In the rows, 128 means zero.
One turn sends every row of this set to another row. A few are shown first. Where does it send the rows asked after them?
rav: [125 133 118 135 152 117 116 110 146 171 140 120  90 136 159 127 126  90
 126 135 140  95]
suke: [137 143 111 113 134 143 110 132 156 120 125 135  89  91 114 134 120 110
 113 138 121 118]
gisu: [114 101 135 138 136  96 129 124 118 129 140 149  83 162 159 122 133 124
 102 114 147 142]
lesol: [104 128 150 115 138 121 130 132 137  99 115 163 123 104 151 143 124 159
 126 117  85 144]
geko: [118 140 143 131 110 149 122 130 150 138 137 125 146  89 154 120 123 126
 151 154  98 118]
meleb: [128 136 126 159 151 139 130  84 150 141 126 150 120 103 138 112 146  97
 132 137 119 145]
kapu: [134 134 135 154 147 127 136  96 153 151 124 156 127 106 142 110 150  94
 131 151 117 148]
revoz: [111 117 136  96 115  91 131 150 122 112 130 123 104 138 181 132 101 144
 133 120 117 110]
pudo: [109 126 125  93 119  87 133 153 123 103 128 130  97 133 172 118 107 147
 134 123 125 110]
Dalud: [117 139 134 114 113 144 130 125 162 134 136 134 149  86 141 139 133 136
 149 158 115 116]
tuvof: [114  91 126 144 152 102 128 129 122 126 143 147  85 161 146 123 135 131
 113 112 144 139]
Zom: [125 139 100 110 138 127 150 128 150 143 154 151 100 124 117 120 135 114
 114 125 133 158]
falaz: [117 133 128 169 151 143 129 100 148 143 123 137 120 102 149 103 152 100
 129 138 118 143]
Zavo: [125 133 129 164 131 135 134  97 145 145 120 150 118 101 138 111 150  91
 123 143 113 147]
mepod: [133 145 155 129 143 103 105 133 156  96  98 137 108  86 144 118 141 111
 116 133 114 120]
Lek: [116 120 163 122 132  92 103 146 134 120 111 143 139 117 165 116 137 137
 123 158 128  91]
gem: [123 140 134 124 116 143 128 124 152 126 132 123 150  79 144 125 127 129
 156 148 109 112]
lovas: [117 118 133  94 126  90 133 142 126 106 139 127 107 139 178 125 102 154
 146 124 132 112]
godo: [119 149 146 120 101 145 125 122 150 132 134 127 143  79 151 134 127 128
 143 149 115 111]
mamog: [106 121 160 126 132 129 129 140 129  95 113 151 133 109 153 143 128 155
 128 120  89 144]
vuvu: [110 128 168 117 136 126 126 125 127  97 116 165 127 107 163 140 122 155
 129 120  97 145]
mas: [120 116 138  94 109  90 136 137 122 109 138 137  98 139 169 140  98 148
 143 122 121 115]
Sula: [121 124 101 140 141 117 124 110 149 163 144 110  90 134 152 126 123  93
 130 129 133 101]
gevo: [117 106 136 143 145  99 120 139 118 129 142 148  79 155 146 118 138 127
  99 114 148 130]
lof: [128 118 101 148 147 114 121 103 142 159 145 115  87 120 156 119 122 109
 125 129 147  98]
Pari: [126 125 110 134 138 118 117  98 146 167 153 121  90 133 154 125 121  99
 127 129 150 101]
gim: [116 101 127 136 142  96 136 115 119 118 136 148  76 152 151 132 136 131
 114 109 155 135]
Seva: [ 93 120 156 119 158  89 126 132 135 153 137 158 140 150 170 135 143 144
 114 126 119 117]
bere: [108 128 101  97 150 105 148 121 131 167 146 158 120 153 159 122 116 125
 126 138 117 127]
Gen: [103 130 170 116 122 132 132 135 131 100 121 157 128 120 158 145 127 143
 138 123  90 151]

kapu moves to rav
Zavo moves to Sula
bere moves to Seva
And these:
Pari moves to gisu
gim moves to mas

One turn sends every row of this set to another row. A few are shown first. Where does it send the rows asked after them?
lino: [107 131 116 111 100 117 150 119 147 139 179 135 133  98 138 162 146 110
 112]
veni: [159 124 121 140 132 121 128 114 171 125 128 134 115 109 111 171 135 135
 126]
nem: [103 136 110  96 131 119 135 141 148 138 131 135  98 100 159  99 130 133
 132]
tifo: [ 97 153 113 129 138 108 123 141 143 142 121 123 117 111 158  97 141 129
 136]
Tado: [138 124 144 107 124 101 110 164 152 142 110 122 125 144 161 143 120 113
 118]
Nodi: [114 101 101 132 111 119 115 133 128 135 131 108 134 108 160 196 135 101
 148]
Patev: [103 109 108 104 114 146 112 126 134 138 143 108 131 108 174 156 113  91
 156]
mog: [110 122 113 126 136 135 123 142 115 138 140 102 120 131 178 161 136  83
 160]
dun: [156 129 125 136 139 103 139 115 184 132 132 141 119 105 130 168 140 130
 122]
Dov: [114 128 110  86 134 112 135 128 159 142 142 147 106  99 165 107 124 142
 129]
gasid: [159 120 123 137 140 124 106 121 143 139 140 143 106 125 110 165 128 154
 135]
rolum: [113 150 138  89 143  93 112 138 147 165 122 122 153 104 165 153 136 114
 110]
suf: [131 153 107 130 144 138 119 136 106 154 166 124 148 115 141 143 172 127
 139]
sug: [123 141  96  88 140 115 126 136 147 141 122 139 104 100 177 109 121 133
 133]
Bikef: [103 127 106 104  99 118 150 117 147 150 173 136 124  86 141 166 141 119
 125]
bub: [159 132 114 133 137 112 118 122 175 141 117 145 114  95 123 181 132 127
 124]
dob: [117 145 129 135 131 114 147 115 140 114 154 134 145 141 149 152 152  99
 165]
raken: [157 123 109 123 141 124 107 117 134 137 141 153 111 128 114 172 131 158
 149]
nadad: [154 126 103 130 152 119  95 108 141 139 133 148 102 129 123 171 133 152
 132]
fut: [119 114  95 114 164 123 145 139 144 155 111 130 151 114 141 164 122 148
 114]
Von: [137 126 137  94 107 142 104 125 131 144 167 143 133 119 145 141 117 123
 171]
ridol: [129 101 101 107 128 151  95 143 115 132 138 116 126 116 152 181 147 100
 148]
kotu: [106 158 124 134 156 101 114 138 151 148 129 134 120 119 158 106 154 125
 133]
Mutik: [ 96 167 111 129 136 107 114 131 137 147 131 120 113 119 161 105 140 121
 131]
seb: [127 145 129 135 124 109 149 112 147 116 148 123 128 135 152 159 155  94
 164]
rezep: [155 124 122 125 151 121  92 113 145 146 150 152 112 130 121 151 134 159
 133]
lano: [114 131 144 103 154  94  96 110 142 155 133 137 129 142 137 187 131 124
 127]
dida: [137 147 113 125 134 135 123 137 104 149 178 130 153 119 144 144 159 132
 130]
rem: [127 124 141  94 113 139 122 133 137 142 172 156 138 118 143 144 115 116
 166]
zevu: [104 117 105 126 136 135 119 145 107 144 135 103 115 124 174 172 139  90
 148]
Zef: [113 102  96 130 110 120 124 132 129 138 142 110 133 102 153 200 148 108
 140]
tos: [130 103  98 111 126 150  97 144 112 140 150 119 134 108 143 184 156 111
 142]
boga: [151 134 120 135 128 115 124 119 173 129 125 144 122 105 110 182 140 123
 138]
kidez: [ 91 117 112 109 163 131 115 136 149 160 122 142 124 128 116 167 137 126
 102]
Pibu: [156 126 129  77 162 114 130 116 151 137 119 130 152 119 153 178 127 125
 131]
Selu: [ 97 161 111 126 142  98 104 134 149 147 117 130 103 115 163 114 140 117
 131]
gubi: [109 134 114  68 157 100 122 114 125 142 137 126 124 135 170 150 144 134
 112]
sek: [127 113 115  94 126 107 105 121 153 112 114 118 128 159 159 134 125 128
 118]
nopob: [103 108  97 106 118 149 108 130 131 140 135 105 135 100 170 163 119  93
 143]
kizur: [114 146 105  89 125 124 140 140 146 143 137 131 101  97 168 106 120 124
 128]

rezep moves to Dov
ridol moves to nopob
And these:
fut moves to Tado
boga moves to Mutik
nem moves to veni
tos moves to Patev
Von moves to Bikef
dob moves to dida
gubi moves to Pibu
bub moves to Selu

